In the data rows, 128 means zero.
Some points:
[132 104 111 140 179 147  59 119 101 113 168  69 201 160 160 137  96 132
 129  72 176 123  91  72 121 189 130  97 117 111 111 109]
[113  93  84 127 137 157 130 174 201 117 113  97 101 159  95  76 146 127
 144 101 147 102 127 140 169 176 102 144  55 116 136  80]
[ 92 162 148 176  95 111 115 174  98  88 220 151 120 148  83 127  73 124
 133  77  92 154  92 200 139 110 128 128 145  83 130  96]
[111 143  82 132 108 149  94 136 112 147 153 160 165  90 148 179 198 121
  59 141  88  42 166 171 124 151  92 116  83 168 170 145]
[104  87 153 164 120 119 110 204  81 132 131 118 116  81 149 142  97 184
  87  89  66  62 112 148  87 179 154 155 129 161 135 114]
[ 52 138  92 162 162 113 116  72 126 193  62 152 140 106 199 161  79  90
 149 129  72 134 132 133 154 114 102 185 102 128 136 179]
[163 108  74  71 109  87  74 114  79 147 143 185 118 128 148 132 129 120
 128  46 143 112 203 141 192  89 154 117 111 107 187 148]
[134 146 154 140 144 156 156 132 160  83 169 138 137 138 182 127 139 132
  96 148 122 159  88 105 145  11 183 157 149 134 163 143]
[152  96 104 142 106 102 119 101 116  99 113 106  93 120 117  95 125 106
 143 179  98 119 122  91 171 101 114 130 107 113 189  81]
[136 120  82  87 190  84 172 181 121 169 157 106 112 188 135 143 101 146
 134 171  78 142 114 162 153 107 100 118  99 126  85 120]
[106  84 126 154 100 110 188  97 104 115 161 115 127 145 111 116 117 185
 175 125 165  56 166 187 102  97  36 113 172  84  94 103]
[105 225  97  94 109 102 101 117 114 119 168 120 110 103 118 107 112 142
 120 118 111 147 103  99 113 124 118 117 134  95 173  67]
[125 138 120 144  79 134 121 129 133 147 135 150 140 153 141 142 130 133
 142 151 150 165 139 132 158 150 121 138 150 148 142 142]
[108 167  55 152 123 137 153 122 119  88 174 115 144 121  96 116 145 145
 118  99 138 177 148  87  52 148 168 138 143 148 140 159]
[165 100 108 143 121  90  98 159 114 113  97  92  98 110 174  80 146 120
 163 148 162 117 103 105 100 121 130  90 125  90 102 140]
[151 131  83 145 186 152 132  86 132 157 148  94  84 101  95  78 107 104
 114 140 122 117 135 135 168 149  80  72 134 159 188 136]
[152 109 143  95 142  97 109  93 145 129 107 133 167 114 158 114 142 164
 107 176 107 188  82 188  91 123 117 175 157 143 143  92]
[107  96  90 110 104 225 169 112  82 102 120 112 129 104 133 116  77 104
 153 115 117 107 113 111  99 107 126 108 144  98 114  97]
[129 170 152 146 177 135 160 138 144 101 155 109 146  38 117 159 159 152
 149  78 148 150 139 137 159 158 120 131 172 138 171 147]
[160 135 158  76 164 145 174 109  73  99  76 115 127 183 113 114 121 113
  58  83 150  91 122 155 105 110  72 193 164 109 145 188]
[114 121 135 142 109 110 129 113 108 117 108 120 115 119 109 121 103 106
 108 103 103 114 110 122 110 110 109 108 111 118 121 111]
[153 116  59 155 152 124 115 149  93 109 118  81 164 169 136 178  97 149
 164 122 152 153  91 156 159 153 158 140 153 152  83 158]
[132 140 160 116 138 142 110 106 172 162 116  77 172 137  84 159 159 129
 139 148 148 161 159 133  88 183 111 124 107  69 127 184]
[184 164 149  99 122 108 123 191 116 101 122 145 165  98  81  98 151  94
 180 111 138 118 119 156 175 102 114 127  96 129  48 184]
[137 142 172 154  66 123 154  73 110 132 143  96 147 121 114 119 135 125
 118 170 157 145 156 160 169 144 178 124 146 122 148 153]
[ 81 117  90 108 156 131 131  93 108 118 129 159 137 115  86 183 135 122
 102 119 127 213 180 124 141  89 100 126  89 170  74  60]
[131  66 113 197  86 126 111  83 115 132 135 139 179 143 103 120 143 195
 106 133  65 173 131 121 171 109 121 112 172  45  94 170]
[168 130 165 212  76 123  60 107 142  94 104  94  88 167 111 132 100  56
  91 141 112 130 127 119 138 152  84 111 136 209 111 131]
[166 147  70 115  57 154 115 116 141  88 140 127 180 182 103 128 153 152
 122 123 154  85  90 121 148 109 151 171 110 182 153 130]
[109 121 117 102 130 121 111  80 105 153 191 151 136 127  69 115  88 103
 131 227 140 122  99 121  96 139  77 178  78 119 140 156]
[ 98 167 164  84 118  87  90 104  94  90 117 131 168  99 154  99 188 101
 239 137  70 104  91 110  96 128  97 101 163 143 120 123]
[ 69  82 155  64  87  74  90 109 177 145 137 125  81 124  84  99 130 144
 145  90 102 105 155 159 164 155 198 165 171 146 105 140]
[181  70 126  97 142 149 121 175 140 168 168 185  61  99 139  99 173 118
 133 109 146 174  43 125 125 166 132 155 164 109 127 165]
[153 155 130 144 160 140 120 148 109 143 156 149 140 153 146 149  93 115
 145 142 142 126 135 119 151 167 151 126 139 127 139 131]
[117 107 141  87 124 164 138  88 156 142 151  62 115 130 131 128 188 105
  87 134  83 115 119 162 124 186 177 147 165 153  86  97]
[142 122 144  90 151 116 134  84  83  91 142 175  93 151 144 102 124 123
  69 103 129 176 122  99 103 172 148 117  70 131  71 130]
[ 91 110  88 130 113 105 128 108 113 119 132 129  99 105 109  92 190 112
  97 152 203 102 129 149 113  91 156 113 107  98  96 137]
[139 160 136 152 150 128 144 148 153 147 130 142 154 149 133 130 164 127
 103 157 161 132 145 117 130 140 134 140 154  54 147  98]
[183 170 143 175 101 154 164 128 141 168 166  65  63 100 160 174 135 105
 144 111 125 138 133 140 130 115 131 161 149 158  74  87]
[114 164 103  96 134  97 123 111 140  98 116 139 126  96 103 128 108 107
 110 123 116 113 102 105 128 115 114 129 116 127  97 110]
[117 121 159 158 185  62 144 153 196  97 111 112 176 139  91 194 172  88
 119 114  85 106  90 127 185 112 135 150  98  89 129  93]
[122 159 137 141 146 122 141 139 135 157 114 135 136 147 161 123 137 145
 148 148 155 135 137 151 151 127 154 138 148 151 150 138]
[ 73 109 132 148 190 120  37 131 105  86 124 153  89 153 151 154 152  87
 154 172 175 120 138 148 100 114 149  95 132 106 121 132]
[149 159 131 155 148 143 155 134 121 167 138 154 132 151 156 135 130 126
 131 134 167 144 130 140 140 143  93 139 140 140 143 130]
[177 100 127  80  85 115 123 179 169  88 141 107 140 104 145 131  70  62
  84 126 112 130 215  75 127 119  87 151 147  89 150 130]
[123 206 128 106 127 123  81 151 121 160  81 130  88 122  99 188 123 185
  94 160 152  63 146  72 113 134 143 108 175  79  93 127]
[115 116 115  86 150 178 145  96 199 125 113 113 136 110  78 109  87 116
 168 127 116  91 120 119  82 107 174 117 124 126 108  85]
[ 85  89 137  89  87  82 167 133 130 163  74  98 138 169 129 168 116  90
 125  85 155 190  98 159  97 168 144  66 136  95 220  91]
[195 157  80 123  88 133 127  99 176  99 112 169  56 105 181 200 141 184
 149 143  84 159 141 168 116 153  97  94 113  90  89 122]
[ 67 120 175 123 148 202  62 127 155  74 120 125 109 171 167 107 149 184
  89  89 127 141 103 117 123  73  61 140 141 142 137 136]
[103 145 152 125 144 116 178 128 118 109 136 159 113 156 170 113  76 160
 155 141 123 124 178  84 161 155 160 130 146 170 108 127]
[196  86 175 111 199  67 102 123 110 166 152  81 120 116  99 139 130 204
 123 114 117 152 185 103  62  76 122 116 113 178 145 119]
[126 149 106  87 147 174 162 125 119  67  84  84 162  79 180  81 118 140
 120 134 106 141 160 204 154 152 133  84  98 134 122 178]
[159 150 119 160 145 151  92 169 158 140  56 140 152 129  99  50  72 156
 136 130  64 153 172 119 103  99 164 123 101 117 150 142]
[118 131 109 179 177 127 171  99 171 176 141 132 119 165 150  82 193  70
 127  65 111 103 166  83 116  87 147  97 177 121  98 139]
[121 106 139 127  98 128 163 184  96  99  65 142 160 142 153 163 167 101
 125 154 141 132 172 119  91 119 142 124 140 122 106  59]
[153 136 152  62 108 161 149 114 138 168 129 194 161 193 121 137 125 151
 122 142  68 104  87  65 171 150  92  37 179 159 123 118]
[ 94 132 153 150 102 175 132 168 155 150 135 131  87 175 161 108 166 177
 153 150 116 144 142 120 120 160 129 161  74  94 156 109]
[ 94  96 182 108  89 133 140  95 170  94  99  92  78  86 124 190  94 161
 149  96 192 118  89  80 159  88 116  88  79 142 146 190]
[156  50 121 147 166 142 128 139 140 108  93 191 148  47 121 145  99 138
  75 189 177 104 105 154 153 128 156  91 168 148 149  89]
[ 97 133 130 109  90  82 105 128 190 191 168 127 174  80 222  83  69 106
  81  93 178 115 100 124 119 124  93 129 105 116  66 115]
[114 170 133 135 162 128 133 158 147  79  74 174  70 156  72 125 112 106
 147 116 159 150 143 170 118 168  97 161 179 167 152 150]
[ 90 122  87 106  96  90 160 215  84 136 130  51 108 127 133 126 153 133
 114 177 107 136 102  86 132  93 105  94 127 178 166 185]
[166 137  75 178 124  63 164  70 123 129  65 128 103 132 109 122 113 171
 118  95 127  77  71  95  97 141 154 195 120 133 138 129]
[149 146 156 128 141 159 155 128 148 158 160 155 144 151 136 160 144 157
 160 115 151  91 107 168 129 106 175  84  39 157 155 142]
[125 146 167 124 105 140 167 158 123 143 129 157 165 109 126 133 129 158
 129 150 159 151 154  72 154 140 117 179 110 136 136 137]
[148 121 169 104 147 103 123  96 113 113 147 103 138 170 172 114 131 129
 166 171 151 113 182 150 148 136 152 172 127 144 140  88]
[ 64 113 134 145 151 135 162 155 140 132 166 143 107 146  97 140  94 102
  84 174 102 131 134 116 117 129 172 108 132 123  94 199]
[162  96 186 151 135 131 165  98  78  89 156 170 104 106 151 143 151  74
 166 117  76 106 119  96  88 172 149 131  70  77 147 141]
[139 146 166 157 149 145 118 137 139 153 153 144 149 107 137 105 106 147
 160 157 150 117 147 145 147 143 139 135 152 142 152 135]
[157 111 118 127  88 154 114 148 181 158 134 161 162 153 124 166 117  80
 171 118 142 130 147 171  18  82 138 129 148 153 147 163]
[ 95  60 117 171 110 130 147 151 122 151 115 171 160  90 103 101 172 131
 167 112 145 159 147  80 127 152 100 151 123 197 113 105]
[127 195 184 158  95 105 122 127  88 164  77 135 131 119  98  66 129 122
  71 117 140 142 109 154 112 105 135  71  86 138 103  97]
[132 133 145  95 125 225  79 132  46 213  89  88  99  94  85 154 137  96
 159 107 114 136 103 120 174  78 156 188 133  98 105  93]
There is one direction along which these points spread out most. Take the direction at right angles to it along which they spread out most. Go by this last direction. Where along it does each point below lie, from 0 to 99? The average is 50, and the first point in the table lies past the average. One standard deviation of the points above along it is 16.
[177 100 127  80  85 115 123 179 169  88 141 107 140 104 145 131  70  62
  84 126 112 130 215  75 127 119  87 151 147  89 150 130] 31
[131  66 113 197  86 126 111  83 115 132 135 139 179 143 103 120 143 195
 106 133  65 173 131 121 171 109 121 112 172  45  94 170] 47
[ 98 167 164  84 118  87  90 104  94  90 117 131 168  99 154  99 188 101
 239 137  70 104  91 110  96 128  97 101 163 143 120 123] 65
[107  96  90 110 104 225 169 112  82 102 120 112 129 104 133 116  77 104
 153 115 117 107 113 111  99 107 126 108 144  98 114  97] 61
[137 142 172 154  66 123 154  73 110 132 143  96 147 121 114 119 135 125
 118 170 157 145 156 160 169 144 178 124 146 122 148 153] 51
[153 136 152  62 108 161 149 114 138 168 129 194 161 193 121 137 125 151
 122 142  68 104  87  65 171 150  92  37 179 159 123 118] 31
[121 106 139 127  98 128 163 184  96  99  65 142 160 142 153 163 167 101
 125 154 141 132 172 119  91 119 142 124 140 122 106  59] 64
[139 160 136 152 150 128 144 148 153 147 130 142 154 149 133 130 164 127
 103 157 161 132 145 117 130 140 134 140 154  54 147  98] 61
[ 73 109 132 148 190 120  37 131 105  86 124 153  89 153 151 154 152  87
 154 172 175 120 138 148 100 114 149  95 132 106 121 132] 62
[183 170 143 175 101 154 164 128 141 168 166  65  63 100 160 174 135 105
 144 111 125 138 133 140 130 115 131 161 149 158  74  87] 80
[ 81 117  90 108 156 131 131  93 108 118 129 159 137 115  86 183 135 122
 102 119 127 213 180 124 141  89 100 126  89 170  74  60] 40
[156  50 121 147 166 142 128 139 140 108  93 191 148  47 121 145  99 138
  75 189 177 104 105 154 153 128 156  91 168 148 149  89] 33
